In the data rows, zero lies at 7.5, halfway between 7 and 8.
Here are some points, one per row:
[ 7  8 10  9  9  7  6  8]
[ 3  5  5  8 15  8  4  8]
[ 3  5  2  5 11  4  2  9]
[ 9  8  5  8  9  8  8 10]
[7 6 6 7 8 5 7 8]
[ 9  7 13  5  4 11 10  9]
[7 5 9 5 6 9 7 8]
[11 12 15 12  5  5 11  1]
[10  8  7 10  6  9 10  6]
[10 11  5 10  4  8  8  7]
[10  8  8  8  3  7  9  5]
[8 6 4 7 9 7 7 9]
[ 9  8 12  8  4 10  8  5]
[11  5 15  2  5  7  8 13]
[ 3  7  2  7 12  4  3  9]
[9 7 5 8 7 6 8 9]
[10  7 15  3  4  9  9 10]
[ 4  6 10  8  8  6  4  4]
[ 4  7  3  9 10  4  4  4]
[ 5  8 13  3  7  5  4  9]
[8 7 7 9 9 5 7 8]
[7 8 2 7 4 4 8 4]
[ 8 10  2 13  5  5 11  0]
[9 7 5 8 7 8 9 8]
[ 9 11  6 12  7  9 10  4]
[ 6  6  3  8 10  5  6  9]
[ 6 11 11  9  7  8  7  4]
[ 9 10 15 12 15 12  9 15]
[ 6  5  9  8 11  5  5 11]
[ 6  8  3  9 11  8  5  5]
[ 4  3  4  4 10  4  4  9]
[6 5 6 6 6 8 6 6]
[ 8  8  6 10  7  8  9  6]
[ 7 10  6 11  9  8  8  5]
[8 7 1 7 6 7 7 7]
[7 4 5 6 7 8 7 8]
[6 4 1 7 9 6 7 6]
[10 12  9  8  7  6  7  9]
[10 13  7 11  6 12  7  5]
[10  8  7  9  7  7  9  8]
[9 9 4 9 6 8 8 5]
[ 7  5  5  7 11  6  7 10]
[8 7 2 7 7 5 7 8]
[ 6 10 12 11 12  7  4 11]
[ 8  8  8 11  9  7 11  8]
[ 5  8 14  5 10  7  6 10]
[12  7  6  5  3  8 11 10]
Along one direction, these points spread out more than along any other. How far along it is each point below, from 0 to 99? 50 is the average, and the first point above lies past it.
[ 8  6 13  5  7  7 10 10] 68
[12 11  4  7  0  7 12  3] 63
[ 9 11 15  2  5 10  8 11] 82
[8 8 5 9 5 8 9 5] 51
[ 9 10  9 14  9 11 10  5] 65
[ 8 15 15  0  3 12 13 15] 93
[ 8  1 15  0  4  7  8 15] 70
[ 5  5  2  6 10  6  4  7] 25
[ 2  4  0  7 10  6  3  4] 13
[ 9  4  2  6  6  8 10  7] 41
[7 6 8 8 9 8 7 9] 50
[ 7  5  7  6 11  9  7  9] 45
[ 8  8  8 10  9  8  8  6] 54
[ 7  8  5 10  7  7  7  3] 45
[6 7 2 6 8 7 6 8] 33
[ 9  7 15  5  6  6 11 10] 77
[12  9  6  8  3 10  9  7] 63
[8 6 5 7 6 6 7 7] 44
[11 11 10 10  4 11  9  5] 74
[ 8  7  5  8  8 10  8  8] 48
[ 5 10  3 11 12  2  5  6] 28
[ 7  7  5  7  7 10  7  6] 46
[10  7  8  8  6  8  9  8] 60
[6 4 0 8 9 7 8 4] 26
[6 7 6 9 9 8 8 6] 45
[ 6  9  5 11  9  8  7  4] 43
[10 13  8 12  6 11  6  3] 64
[ 8  4  5  4  9  7  8 13] 42
[ 7  9 15  4  7 10  7 11] 75
[ 6  7  5  7 10  9  6  8] 40
[5 8 4 9 9 5 6 5] 35
[ 4  3  2  5 10  4  5  8] 21
[ 6  6  4  7 10  6  7  8] 35
[7 9 6 8 8 6 6 7] 45
[10 10  5 12  7  7  9  5] 53
[ 9  9  6 12  8  9 10  3] 55
[ 8 10 15 11 10 10  6 14] 74
[ 7 11  8 11  6 10  9  4] 61
[ 7  5 12  2  8  8  7 14] 61
[ 8  7  3  7  6  7 10  4] 44
[5 4 0 5 6 7 7 4] 26
